128 stands for zero in the data rows.
Some points, one per row:
[164 137  88  81  47 114 123 105  11 118  98  55  89 127 120  25  81  85 164 188  67 213 122 210 126 121 133 112 116  56  86 161]
[128 123 174 176 168 154 157 126 180 151 111 123 146 166 141 166 173 141 112  61 159  92 119 112  95 138 106 191 161 190 119  79]
[121 138 152 148 154 171 136 140 148 164 134 108 146 155 138 145 128 153 129  94 130 119 103 125 115 103 123 142 145 155 116 118]
[ 73 111 138 218 206 156 141 168 255 191 158 185 145 109 105 255 189 212  83  18 234  40 140  38 129 135 122 182 167 238 159  78]
[159 172  62  54  68 125 118 156  73  32 155  85 105  80 125  82 111 107 185 246  90 181 104 163 106 137 187  70  82  21 138 179]
[155 133 129  79 102 112 103 131  49 120 138  97 116 118 107  73  81 100 162 192  65 161 178 200 139 115 160  89  79  38  85 174]
[106 120 155 143 140 140  82  94 185 173 168 167 179 159 128 176 111 146  75  45 151 134 147  99 147 122 125 121 135 214 174 109]
[151 137  73  47  49 100 112  98  10  55 127  59  68 135 151   0  77  61 204 255   5 255  88 206 109  98 153  62 100   0 128 191]
[ 87  76 152 142 188 174 125 140 152 136 130 167 134 131 124 151 166 146 100  91 154 108 109 102 117 123 158 123 128 136 139 128]
[ 88  99 215 196 206 140 127 116 253 209 107 187 169 139 125 255 219 208  42   0 255  50 138  61 149 155  75 227 181 255 100  37]
[139 135 145 108 105 127 111 133 118 112 114 116 140 145 129  89  95  91 158 146 100 165 133 151 147 137 155 105 124 100 139 133]
[118 114 147 153 147 136 113 132 175 154 118 133 173 149 118 159 131 158  93  56 136 125 139  96  99 105 121 142 143 154 150 104]
[115 147 117 117 118 134 146 137 122 120 139 156  95 113 108 134 103 112 136 135 147 140 166 142 154 175 107 139 116 124 115 162]
[112 111 145 133 183 158 142 139 193 150 116 150 132 120  90 158 133 131  89  78 178  71 103 117  95  96 123 126 119 181  99  97]
[118 101 156 225 182 147 146 137 230 164 154 183 118 142 107 247 167 198  81   9 200  68 128  38  70 161 126 147 152 218 167  68]
[103  77 161 140 167 145 102 124 190 164  99 193 164 146 119 146 176 153 112  65 150  82 136  85 113 140  77 187 171 204 154  74]
[ 79 148 160 207 183 159 146 109 217 171 136 199 163 137 118 213 184 184  48  10 226  41 121  19  73 116  64 172 183 238 166  24]
[148 159  75  33  10  94  94 129  13  51 139 103 117 101 123   0  60  56 171 255   0 216 156 251 183 112 164  56  60   0  85 214]
[100 146 139 118 153 147 103 138 144 125 121 154 151 150 108 104 137 135 150 137 121 132 138 118 109 126 140 114  91 137 147 138]
[ 66 111 177 148 160 159 132 144 167 148 142 146 134 113 116 157 159 113 123 108 126  81 118 105  92 138 189 110 108 170  92  99]
[163 139  88  49  25 111 133 130   2 104 106  57  70 129 115   0  94  68 201 225  63 233 128 207 137 111 138  85  90  17  85 174]
[134 141  82  98  92 106 136 109  90 111 122 106  98 127 134 102  98 100 144 178 100 156 138 145 135 113 149 123 132  98 133 159]
[196 171  67  50   8 107 120 127   0  80 107  80  89  94 146   0  93  79 186 255   6 219  97 228 172 118 183 102  91   0  68 222]
[ 68  99 208 210 242 168 122 124 226 196 105 207 198 180 167 214 198 195  88   3 213  35 127  14 135 119  98 189 193 255 162  52]
[179 116  71  55  54 112 129 151  31  48 127  74  97  94 111  66  99 114 177 233  44 187 111 192 162 128 159  42  82   8 103 217]
[197 163  75  47  42  72 140 156  21  40 108  70  66 104 144   0  50  21 219 254  44 236 135 200 131 101 170  37  79   0  87 193]
[187 166 104  32  20  42 119 156   5  56 121  56 115  99 120  13  41  45 184 250  45 227 185 252 159 146 167 102  77  18  73 196]
[ 79  72 200 161 204 137 117 119 224 187 137 166 193 152 117 198 160 152 132  44 222  76 139  79 136 138 102 158 143 197 130  95]
[139 141 133  98 121 110 101 116 109 108 110 122 138 118 117  77  95 102 165 149 101 151 125 171 118 101 139 101 112  91 128 149]
[177 123 110 112  91 108 125 149 123  74 108 112 137 117 110  95  99  83 144 167  65 154 138 146 105 120 155  77 107  66 140 157]
[ 96 100 143 158 163 135 120 125 176 149 124 163 159 153 122 169 146 143 115  87 175  87 133 119 141 154 109 180 150 151 109 104]
[114 123 147 110 157 114 117 105 120 120 122 133 151 127 146 128 155 121 116 126 134 114 170 102 119 157 138 155 141 139 152 132]
[150 173  69  42  52 121 146 108   0  62 110  71  73 106 147  11  81  52 200 237  57 206 110 186 133 123 145  68 102  17  83 202]
[166 158  83  29  62  92 120 122  11  69 136  62  90  96 105   0  64  56 205 255  49 216 133 226 130 135 155  47  59  16 106 205]
[ 71  77 157 147 182 136 101 146 173 138 124 214 180 159 153 171 138 142 105 106 131 124  99 122 141 136 104 134 127 163 158 124]
[ 43  75 139 208 246 174 116  92 224 179 156 182 150 177 182 183 173 177 107  56 199  87  85  52 131 106 104 168 198 255 217  75]
[108 147 116 148 140 133 124 123  94 124 124 127 116 145 126 124 140 113 135 174 120 142 109 131 141 141 114 167 151 131 136 120]
[108  58 169 127 149 144  92 155  94 139 111 132 157 121 143 112 165 144 152  86 113 101 127 115 154 116 116 140 148 167 115 121]
[135 143  93  40  82 136 118 134  22  48 116  69 127  88 117   0  90  66 189 255  38 177 117 203 155 105 189  25  67   7  67 201]
[ 99 128 159 202 240 165 116 135 251 199 150 176 138 140  89 255 163 216  34   0 209  47 128  25  71 127  80 147 168 249 183  34]
[ 81 117 134 160 180 159 119 105 138 151 126 162 152 148 151 113 160 137 127 120 122 126 127  75 134  96 133 110 155 185 195 136]
[145 115 149  93 146 103 124 144 121 110 139 142 172 111 121 171 120 108 131 169 110 109 175 114 169 111 153 142 102 135 115 149]
[140  97 132  57  60 121 105 156   5  82  70  78 137 115 160   0 142  97 192 218  19 188 116 189 179 118 166  81 114  21  96 189]
[132 152 118 127 107 130 122  86 100 124 109 117 129 150 130  90 102 122 128 166 104 166 113 111 133 136  93 129 141 109 116 126]
[ 96  72 167 169 170 150 145  99 187 147 122 149 130 137 122 203 192 203 104  31 167  88 121  82  72 149  87 158 150 214 171  78]
[ 90  90 157 221 233 163 131 110 255 203 107 166 140 156 104 255 189 218  31   0 255  63 104  51  79 142  93 207 181 255 193  44]
[159 127 142 120  97 133 131 143 126 129 138  94 145 129 133 135  95 132 135 150 109 142 151 134 132 124 133  89 128  84 137 133]
[121 124 138 150 125 129 125 107 124 172 123 118 132 119 160 159 148 160  93  95 146 118 116 133 147 170  86 180 133 137 123 126]
[141 113 129 143 152 136 147 119 176 149 144 111 124 140 124 165 119 158 103  99 146 124 105 122  79 148 142 104 125 117 150 132]
[166 151  62  55  51 109 102 148  71  31 122  72  83  47 112  54 102  82 163 253  74 182 119 208  97 116 188  49  84  16  98 208]
[151 103 114 161 126 130 173 115 118 121 100 117  98 141 118 142 115 162 127 101 151 123 116 115  98 124 131 113 141 122 122  97]
[123 165  92  67  88 140 114 108  53  92 144 111 111 112 158   0 114  73 157 225  57 203 121 197 120 112 143  72 122  47 114 154]
[142 182  67  46  62 117 111 101  53 103 142  84 121 100 128  58  66 134 185 230  69 210 141 192 120 133 139 117  82  18 157 209]
[186 140  84  75  30 103 109 137  12  77 108 100  70  98 120  60 115 110 171 222  96 198 168 176 140 157 141 118  99  36 100 148]
[128 104 147 202 163 152 160 139 192 166 120 162 157 127 125 209 148 144 100  67 162  91 136  98 104 146 105 151 136 184 131 125]
[166 183  79  56  59  81 115 127  30  51 153 109 133  70 125  38  62  97 165 224  57 157 155 217 123 145 161  60  82   0 133 203]
[111 112 164 165 169 145 136 142 175 144 158 141 135 150 158 149 163 170 124  87 142 100 113  95 123  78 136 118 132 168 149 121]
[123  59 149 188 184 165 127 141 201 180 115 151 100 106  81 233 177 216  58  13 207  80 128  39 103 177 122 169 137 225  94  75]
[154  98 102  78 100 114 160 162  33  66 109  62  90 119 150  37  68  55 216 251  54 198  94 190 149 128 173  56  95  11  96 219]
[112  91 143 191 177 128 143 157 221 162 148 173 159 101  83 255 154 176  45   4 208  55 161  42  89 150  85 190 177 237 142  50]
[152 114 109 118 116 121 118 174 119 124 138 112 129 107 136  89 103  85 171 155 106 142 142 132 151 112 187  66 103 129 110 131]
[167 144 117 164 143  95 125 116 172 157 131 169 119 118 100 200 115 138  92  69 152  89 130 114  90 157 117 129 123 170 161 110]
[169 162 116  56  91 108 145 154  52  97 140 109 112 136 148  51  87  70 175 212  59 188 119 172 176  88 186  54  98  32  77 183]
[160 130  79  69  74 126 140 160  69  77 119  75  85 107  94  68 109 122 177 209  55 156 128 150 172  96 137  91  94  11 116 210]
[112 128 114 106 122 138 104 103 161 153 142 145 142 121  97 151 118 176  79  91 132 125 124 134 128 122  85 161 108 131 138 141]
[120 145 144 152 172 133 152 107 191 141 127 146 133 130 116 160 153 203  72  61 129  80 127  78 104 148 124 161 148 178 140  84]
[136  99 145 186 178 170 131 129 193 162 129 134 163 160 133 205 143 174 104  30 176  78 119  46  91 131 131 160 152 207 158  74]
[ 31 101 193 205 243 176 134 112 239 204  92 180 174 149 146 247 158 177  37   0 228  47 141  59 105 172 129 196 168 255 129  61]
[216 152  53  63  20 126 142 150   0  26  88  68  88 100 136   0  85  77 179 255  55 206 127 202 151 114 168  36  86   0  52 212]
[121  83 141 166 158  87 148 169 168 172 163 137 129 150 124 195 154 134 126  80 158 125 148  88 158 108 144 156 161 229 129  84]
[198 161 121  30  65 109 113 116  16  55 127  52 101 103 136  17 111  78 208 255  56 197 111 204 150 111 138  69  85   1  72 179]
[170 129  88  39  60 121 119 144   4  38 115  69  98  99 124   5  93  97 184 255  39 193 156 201 143 105 192  37  57   0 116 234]
[ 96  97 175 238 236 159 152 131 255 197 155 166 153 169 106 255 209 238  61   0 242  24 107  41 113 149 104 199 180 255 183  64]
[166 169  91  66  85 100 122 102  96  99 143  90  92 130 131  61  88  83 173 184 105 176  94 176 136 118 145  71 107  33 136 178]
[159 170  90  19  53 120 117 147   7  43 175  60  91 101 141   0  93  77 217 224  40 209 106 192 141  96 154  59  80   1  86 193]
[104 100 105 216 170 146 127 105 177 195 128 162 114 165 106 209 143 149  68  69 199  97 111  76  97 158  81 156 144 207 166  72]
[135 124 109 113  70 106 128 100  58 136  98 109  96 126 123  88 118 104 144 169 107 177 142 188 130 145 125 168 120  94 106 137]
[ 87 115 141 153 147 135 143 134 174 149 115 135 128 180 145 125 131 123 136  77 140 121 125  98  89 118 141 138 145 157 120  90]
[171 115 117   3  42  96  96 133  15  65 114  75 136 112 123   6  84  52 229 255  43 203 143 229 153 107 147  26  30   0  95 192]
[151 199 123 114 111 124 140  86  80 111 130  97 119 140 114 137  92 149 106 175 101 177 118 178 110 144 100 150 129 102 144 155]
[102  80 118 124 168 160 121 148 133 138 107 141 128 131 117 110 163 180 126 123 165 125 141 100  82 129 132 113  96  98 131 150]
[114 126 129 146 151 132 158 159 163 137 125 148 139 104 149 158 146  81 103 101 182 103 119 138 135 142 127 129 130 164 106 109]
[138 149 130  79  85 119 104 127  46  69 115 111 133 150 154   0 129  94 198 211  58 172 122 166 182  91 106  88 147  37  73 165]
[ 98 125 141 227 200 171 161 112 213 187 110 178 110 150 123 231 179 197  53  22 226  55 104  42  92 140  62 194 186 230 196  75]
[110 136 109  96 105  97  93 115 101 133 126 102 148 105 104  80 102  76 155 179 110 130 150 158 148 141 179  97  83 104 122 159]
[123  93 141 168 173 146 145 129 219 177 130 133 131 126  93 226 153 194 111  63 176  84 138  93 117 114 130 187 125 199 132  90]
[136 147  78  95  79 111 130 133  84 113 153 124 107 130 144  57  84  78 189 230  50 191 141 191 188 123 167  84 121  88 125 160]
[188 153 103  77  46  94 140 150  48  73 116  92  90 123 136  61  52  68 175 203  80 153 159 203 147 119 155  75 115  33  90 150]
[121 126  81  66  62 156 126 152  22  79 125  86 127  93 154   0 120  42 198 255  30 187  78 200 163 107 142  42 130  30  70 182]
[218 154  52  58  17  69 149 156   1  54 118  77  71 100 118  67  46  49 197 255  44 226 152 224 130 141 202  72  47   0  70 226]
Here are 16 more points, each followed by its number:
[170 120  85  29  18  92 112 118  10  56 109  90 116 119 149  10  87  64 190 236  35 215 149 217 166 138 131  70 100  10  77 159] 0
[ 58 114 210 189 242 169 126  83 255 255 122 194 138 182 120 230 205 210  83   0 251  33 135   3 104 152  63 223 195 255 162   0] 1
[155 118 105  81  62 105 139 141  53 103 119 100  89 114 132  56 119  75 171 235  89 183 115 173 157 106 157  59  91  44 100 182] 2
[116 122 140 139 137 140 117 112 125 171 143 130 148 153 136 110 160 123 119 117 153 128 121 128  96 113 128 120 135 135 159 130] 3
[140 138  82  82  46  96 142 142  80 107 138  96 103  72  90 137  94  84 144 181 110 183 160 179 105 143 146 111  89  96  84 159] 4
[120 124 146 169 195 160 124 110 203 140 127 172 144 136 159 196 178 184  73  59 189  57 112  95 116 115  91 184 183 151 149  73] 5
[172 160  81  30  16  76 112 124   3  70  95  72  92 109  97  17  85  68 196 236  42 206 157 200 135 146 180  82  62   4  96 174] 6
[166 170  66  65  24 112 119 124   0  29 121  51  84  99 145   0 128  93 211 255  66 202 151 211 146 102 161  76 106   0  96 219] 7
[156 138  99 134 124  99 118 116 134 102 129 112 117  99 133 151  82  97 102 181 130 126 145 161 154 149 151  89  89  87 148 159] 8
[147 117 140 126 111 130 109 127  79  96 112  96 116 135 133  51 129  92 141 167 113 155 108 163 111 135 138  80 120  71  93 160] 9
[183 185  68  44  31 119 106 152  26  76 121  74  96 106 119  32 103  96 171 255  32 196 120 192 137 103 159  77  77   0  94 198] 10
[108 111 160  98  96 113  99 115 117 124 126 113 138 162 102  97 156 119 156 127 108 154 122 123 137 106 126 106 143 143 177 106] 11
[ 70 102 151 151 174 154 131 157 164 134 131 171 159 141 142 158 128 145 129 106 137 108 114  77 168 115 133 145 138 214 155 110] 12
[134 136 159 116 108 114 121  89 120 160  85 126 118 150 114 114 157 163 114  89 154 130 142  85 128 118  75 203 130 176 153 104] 13
[ 55  97 190 212 190 161 133  98 196 202 139 162 143 150 133 193 183 177  74   6 180  82 116  39 122 116  82 189 176 252 172  69] 14
[114  94 145 100 145 164 122 142 137 155 119 117 132 134 124 150 160 149 128 153 146 149 120 112 117 127 109 163 132 139 146  76] 15
Which two of these numbered points are nearest to each point below, ignoring the direction in which the first points spread most? Their numbers follow each, nearest first.
[138 133 102  54  96 105 122 148  34  70 132 144 119  91 172  33  95  63 186 249  54 179 126 187 168  86 162  78  90  57 120 181] > 12 2
[134 142 129 104  85 138 117  95  90 100 121  90 120 135 139  67 111 108 124 146  94 167 104 133 128 131  90 133 127 108 120 144] > 14 0
[162 123  94  98  71  75 131 168  82  59 155  99 100  92 130 106  56  60 175 209  92 151 156 183 142 143 198  61  62  12 111 209] > 8 2
[164 197  45  79  38 122 160 139   0  27 110  86  60  78 169   0 107  83 173 255  51 221 128 214 165 126 157  84 104   0  71 231] > 7 5
[126 108 162 142 114 136 129 117  96 154 150 131 158 147 155  94 101 130 122 124  86 163 155 105 135 142 141 140 127 168 122 140] > 14 0
[128 181 106  42  69 111 102 161  53  67 174 130 125 121 150  45  85 104 176 250  56 157 157 155 192  94 147  88 116  60 133 167] > 12 10
[119 105 133 188 195 127 165 151 204 193 129 140 128 130  96 225 138 171  91  51 206  90 143 100  98 158 133 178 135 168 100  99] > 4 6
[178 176  52  46  55  72 114 132  48  22 118  50 107  79 118   2  52  26 171 255  53 202 167 223 146 120 189  41  82   0 115 212] > 8 6
[ 82 148 180 175 215 160 118 106 231 205 122 186 134 182 139 204 153 142 112  46 218  65 134  68  92 110  69 204 168 248 133  42] > 1 3
[ 83 111 135 143 156 150 150 115 160 172 115 143 149 153 131 128 154 153  80 104 142  99 145  99 102 132 124 143 126 168 167  92] > 3 14
[176 136 117 106 100  77 138 167 116  92 121 131 137 126 132 163  86 102 148 149  90 121 139 193 140 131 123  90  86  67 101 148] > 8 2
[ 94 124 156 147 141 138 123 114 168 146 151 149 155 128 130 168 154 153 122  77 132  93 132 105 139 100  77 155 151 193 155 113] > 14 11
[ 94  63 184 228 216 166 144 133 255 212 125 168 111 185  97 255 181 223  74   0 241  62 111  29  72 133  80 226 158 255 175  30] > 15 2
[188 134  80  42  29  72 117 111  55  58 116  57  51 116 115  42  78  89 202 240  75 200 147 196  97 139 144  91  91  21 110 181] > 6 4
[ 93 121 162 162 166 120 136 109 186 195  97 184 167 143 132 185 141 138  87  31 191  59 151  91 130 176  67 216 188 233 121  42] > 0 6
[110 110 164 136 133 130 110 128 154 151 116 141 161 116 113 130 156 150 129  94 186 112 131 105 145 132  75 164 126 181 101  71] > 0 15
[ 85 141 190 208 216 162 109  94 255 252 128 199 157 178 104 255 156 210  68   0 236  60 150  36 107 148  64 244 161 255 177  22] > 1 6
[152 168 130 163 139 145 132 117 127 141 109 129 149 135 170 132 163 133  95 103 141 100  67 130 120 130  99 162 182 149 135  96] > 5 10
[127 149 139 136 130 114 137  98 144 125 107 144 110 138 138 103 140 134 146 120 131 134 110 134  77 112 127 116 131 121 204 126] > 3 11
[128 144 115 182 161 170 132 155 168 139 118 134 127 141  94 194 149 191  64  80 151 127 106  91 120 105 141 123 128 167  98  93] > 10 2
[111 143 129 123 121 155 120 128  94 113 119 124 135 125 122 110 155 175 110 149 149 111 142 107 129 108 107 148 155 119 149 130] > 7 10
[185 147  70  78  27 104 138 110   4  43 126  55  86  94 139   0  76  63 199 255  24 193 146 195 164 133 186  79  98  26 111 201] > 7 14
[ 97 115 144 123 136 117 124 119  84 146 140 101 140 146 157  92 124 109 154 171  94 170 124 141 105 138 151  84 118 121 173 130] > 3 14
[166 130  77  50  76 102 161 161   0  46 118  94  79  93 136  22 104  36 186 255  32 209 122 201 159 107 167  38  78   0 102 216] > 2 9
[149 128 110 159 153 110 164 101 191 142 164 128 123 151 132 214 120 142  90  88 116 109 137 115 125 118 136 149 145 145 199 135] > 8 10
[164 169 101  81  41  81 117 149   0  37 102  45 103  86 180   0 101  28 183 255  22 179 151 242 134 133 168  42  93   0  74 196] > 9 7
[161 118 125 103  96  93 111 129  77  80  92 104 110 114 151  55 125  56 155 163  92 134 143 202 118 148 140  93 101  52 104 157] > 9 0
[176 161  49  39  25  77  90 123  20  69 149  45 130  61 114  41  22  56 181 255  48 228 155 249 145 146 208  32  45   7 121 235] > 8 4
[125 136 119 156 148 123 163 125 146 150 106 127 108 130 130 141 160 157 121 107 131 102 135  84 129 131 127 141 162 180 173 129] > 7 2
[ 87 133 145 208 182 169 140 115 181 203 107 211 132 160 147 234 228 187  24   0 254  17 142  41 132 122  44 242 205 255 154  27] > 7 5
[166 169 157  85  58  89 169 110  56 143 100  83 114 134 143 107  94 108 143 147  98 161 147 159 143 150 107 180 141 125  83 124] > 13 0
[129 124 140 110  99 135 111 123 106  97 109  93 119  87 133  47  94 109 172 187  74 149 105 154 126 105 137  72 145  64  98 141] > 9 14
[ 26 103 220 223 247 172 121 141 255 186 173 217 185 153 127 255 174 205  87   0 216   9 130  11 116 136  88 163 182 255 183  53] > 12 14
[ 95 102 203 196 212 150 138 122 238 196 130 217 200 149 129 255 204 236  37   0 223  40 144  31 117 152  75 226 187 255 128  31] > 0 10
[ 82 123 179 226 221 156 169  96 255 199 116 160 151 203 159 255 181 177  96   8 246  43  90  55  97 140  26 226 195 255 201  10] > 1 5
[ 48  82 225 238 255 161 124 152 255 202  99 184 201 163 164 226 218 182  48   0 245  17 101   0 101 130 116 177 193 255 161  23] > 9 2
[109 120 168 172 169 150 160 155 185 149 133 160 198 132 130 184 163 132  81  49 140  86 140 106  92  96 115 155 163 189 173 101] > 3 10
[183 179 140  62  67  89 123 114  27  93 102  83  88 137 126  36  71  70 180 188  77 192 155 186 172 126 115 157 119  42 109 134] > 13 1
[117 100 120 106  98 119 126 144  99 113 130 119 126  96 106  98 132 110 166 167  99 157 123 124 124 116 136  74  90  82 112 187] > 2 9
[ 62 125 184 196 228 173 113  90 220 234 130 186 171 178 150 214 176 184  74  12 222  55  83  49 113 102  74 176 185 255 182  37] > 3 14
[ 89  95 174 147 149 131  84 113 169 184 151 152 171 178 149 151 159 164 134  42 163  97 133  97 130 109  82 147 139 201 185  89] > 11 3
[128 133  82 147 122 130 161  93  99 116 105 124  92 116 121  98 143  94 140 126 132 148 120 121 128 122 128 123 133 102 131 157] > 7 2
[ 86 134 201 196 189 164 143  59 235 231 100 164 143 179 123 226 182 220  55   0 211  58 153  18 119 136  37 235 197 255 133  28] > 13 1
[109 117 128 171 177 124 149 106 167 163 105 174 136 127 145 213 148 176  76  54 183  77 101 107  93 138  72 196 163 188 134 100] > 5 10
[125 103 142 173 170 148 125 100 185 157 144 144 131 137 129 194 155 164  88  36 186  86 126  92  71 152  91 155 155 172 193  73] > 3 6
[ 96 112 199 200 194 148 157  83 253 238 104 189 150 190 110 233 159 198  44   0 234  36 140  28 106 139  26 224 189 255 175  34] > 13 1
[ 76  93 220 201 222 150 146 110 255 224 122 176 162 198 127 255 172 222  44   0 251  54 118  20 111 134  55 238 209 255 156  34] > 1 0
[133  96 114  98 111  98 123 130  96  99 106  94  93 156 159  60 123  63 205 189  68 151 114 144 117 109 150  69 128  64 165 133] > 11 2
[ 99 130 188 157 173 148 140 159 183 144 141 165 173 149 107 203 103 143  94  67 147  78 137  95 153 108 137 155 137 180 117 114] > 12 2
[154 163 148 102  69 120 135 105  87 139 112 119 110 113 129 114 137 129 148 134 108 130 145 134 139 124 113 146 137 119 139 127] > 13 6
[178 205  52  45   4 121  93 119   0  43 116  47  92  71 103   0  65  69 173 255  41 195 118 204 140  85 155  46  65   0 106 212] > 10 7
[110 118 157 105  96 177 111 159 100 125 116 125 171 150 158  84 127  94 170 164 107 122 131 142 171  95 127 106 134 121  86 135] > 12 0
[ 84  63 227 208 211 133 161  92 255 198 125 160 139 185 161 218 223 169  91   0 222  13 115  19  76 124  79 174 216 255 221  39] > 11 3
[143 166  83  54  31 111  96 165   0  52 146  77 101  87 122   0  57  64 219 255   1 255 142 207 197  80 195  17  32   1  63 253] > 12 2
[180 158  80  65  68 103 116 122  62  75 164 125 130 123 136  74  53  83 129 214 102 201 142 212 150 102 143 108 118  18  97 178] > 5 8
[108  94 187 179 154  95 108  91 195 198 131 152 160 169 109 178 155 185  87  24 170 112 135 107 123 163  66 199 153 239 204  74] > 13 11
[ 89 108 160 168 169 125 131 117 184 170 151 151 124 158 129 194 152 185  76  40 167  86 125  99 127 129  93 178 160 213 158  93] > 14 0
[209 158  51  76  46  77 136 147  60  59 125  73  81  82 106  38  45  38 180 245  60 216 157 202  89 128 164  56  90   0  92 197] > 4 8
[142 159  83  40  36 130  94 133   0  68 143  92  89 106 129   5  83  56 190 244   9 234 142 202 159  85 151  46 109   6  97 199] > 14 3
[136 119 114 137 163  83 117 117 180 133 152 141 113 123 110 163 129 130 120 123 147 144 124 134 102 150 163 126 116 144 154 114] > 8 6
[ 47 103 185 181 220 145 126 141 226 174 155 153 164 113 103 224 160 178 108  45 200  57 130  41 107 144 145 169 133 251 159  64] > 12 2
[128 121 127 146 120 113 137 151 125 193  95 145 126 166 124 165 149 115 101 116 109 128 133  77 127 115  78 192 160 188 143 108] > 13 14
[ 82 109 147 184 173 148 140 152 183 175 158 171 172 149 151 219 133 190  79  63 155  81 128 107 151 121 117 182 167 219 128  93] > 12 10
[186 189  72  46   0 116  98 170   0  55 134  57  71  91 119   0  86  68 196 255   0 211 160 223 175 110 175  55  46   0  67 220] > 10 6
[107 103 188 167 184 126 105 125 229 215 118 193 163 155 122 220 187 168  82   8 208  60 189  49 104 143 105 213 149 255 159  31] > 6 0
[136  99 138 131 150 114 177 141 140 120 128 137  97 144 163 132 129 108 165 165 112 118  83 141 151 129 123 104 131 126 121 135] > 2 12
[127 100 127 127 108 115 122 130  94 115 114 123 120 129 139 111 125 101 158 156 136 150 136 127 129 111 175 107 114 129 111 140] > 2 9
[126 141  94 117 114 132 139 146  52  77 106 104  78 120 132  54 116  91 158 175  70 171  91 159 114 140 171  71 116  66 117 170] > 9 2
[ 82  96 168 215 255 164 129 129 243 187 143 175 182 187 171 195 169 112 117  42 198  70 123  46  83 136 124 146 209 240 182  43] > 3 9
[126 152 126  81  93 132 113 141  79  97 153  91 125 135 153  70  99 120 182 191  62 138 129 166 158 105 172  69  91  84 130 150] > 12 3
[170 142  88  88  71  78 132 120  79 112 153 104 101  98 123 118  92  86 182 177 124 162 173 156 149 150 136 135  91 101 110 152] > 4 6
[206 156  57  27  30 101 117 160  24  76 157  90  49  99  93  54  79 107 206 255  50 219 122 184 127  85 138  78  54   0 132 215] > 10 2
[149 136  93  42  70  84 116  99  13  35 123 100  86  99 153   0  59  63 214 255  61 192 118 218 130 108 112  85 100   0 100 216] > 5 9
[130 141 154 157 178 148 132 122 172 135 141 157 143 117 131 190 163 198  57  62 143  81 108  67 117 130 119 192 137 184 150 125] > 10 5
[105 122 127 117 100 127 112  85 126 149  79 105 106 141 130  76 138 128 111 122 109 125 113  97 127 119  81 149 173 113 117  83] > 1 14
[116 145 119  88 126  91 122 103 112 127 129 104 128 130 140  89  85  92 168 136 124 172 151 175 127 135 152  96 108 111 129 152] > 3 6
[119 107 171 181 170 122 131 117 225 191 130 175 131 156 102 255 152 193  39  20 205  55 167  64  96 153  94 216 149 233 176  89] > 6 10
[112  83 142 155 146 152 154 137 159 134 140 158 143 157 117 177 146 111 121 110 150  84 109 112 117 133 137 141 133 158 147 127] > 2 3
[113 103 179 212 234 142 156 143 255 209 144 173 139 169 134 255 189 189  52   0 224  72  91  55 129 147 127 172 157 244 169  64] > 2 10
[116 111 175 228 201 155 123 152 205 166 114 188 192 128 130 191 201 173  33  13 197  44 156  72 104 143 122 182 150 213 100  63] > 9 10
[136 104  97 126 132 125 126 134 139  80 132 126 107 122 137 121 131 140 154 171 145 125  98 138 124 114 137  66 101  82 136 128] > 2 5
[167 159 114 137 114 110 155 114 150 163 120 112  86 135 106 152 117 166 107 109 128 158  69 122 111 123  95 128 132 104 146  97] > 10 2
[197 136  96  53  47  78 115 133  44  42 146  87  90  87 105  72  82  82 191 255  44 222 142 211 180 115 183  72  59   3 106 236] > 8 2
[166 136  55  81  51  85 141 150  58  62 151  75 107  74 101  76 106  70 185 224  86 177 136 186 143 144 183  63  68  31  99 199] > 4 2
[187 146  68 107  72 118 171 151  70  51 140  87 106 107 129  67  78  84 143 224  59 172 133 181 146 141 135  79  77  25  93 203] > 8 10
[ 99  76 147 194 174 168 137 155 184 160 140 165 114 147 168 193 184 179  93  83 157  91  67  67 106  83 106 161 177 202 144 109] > 2 14
[ 74 101 194 214 216 133 106 120 255 199 144 214 176 153 142 239 172 137 108  28 198  18 143  37 161  99 115 160 189 255 142  26] > 12 2
[214 154  75  47  19  92 112 131  22  44 131  50 101  86 131  12  32  56 193 255  32 209 145 216 137 131 174  42  66   0 103 207] > 8 6
[130 102 114 131 151 128 128 111 196 141 157 145 109 148 136 172 157 137 117 135 155 128 119 119 132 145 119 138 152 150 132 127] > 2 10
[196 143  99  55  45  75 116 127  20  79 120 107 103 120 143  36  67  50 185 230  65 199 156 208 182 136 156 113 115  23  73 189] > 0 6
[148  99 175 100 124 112 149 192  95  81 150 116 107  83 112 116 165  90 202 134 106 122 159 122 161 121 201  45  95  96  79 111] > 2 12
[145 170  91  30  44 127 111 116   0  86 130  81  85 106 134   0  84  60 198 255  72 220 124 224 155 107 131  89  80   0  87 188] > 1 3
[ 73 115 144 228 192 127 144 129 255 183 141 199 138 161 116 213 156 173  79  17 240  45 123  34 104 138  62 145 170 243 164  72] > 2 9
[141 174  78 102  89 132 130 142  79 100 144 106 115 126 143  94  89 121 141 240  77 167 114 186 163 133 154 121 104  84  64 192] > 10 2
[102 137 174 153 161 176  94 115 187 182 139 157 157 122 115 180 138 214  98  83 152  95 136 100 140 134  94 201 145 196 153 110] > 10 14
[167 136 121 101  91  91 173 144  92 116 130  99 119 152 151 100 148 110 182 161 108 170 122 148 162 118 157 137 109 120 119 145] > 2 7
[169 132  79 122  83 105 120 163  83  82 124 142 142 107  93 128 128  80 148 153 122 138 153 164 100 159 143 107 100  96 100 167] > 4 6
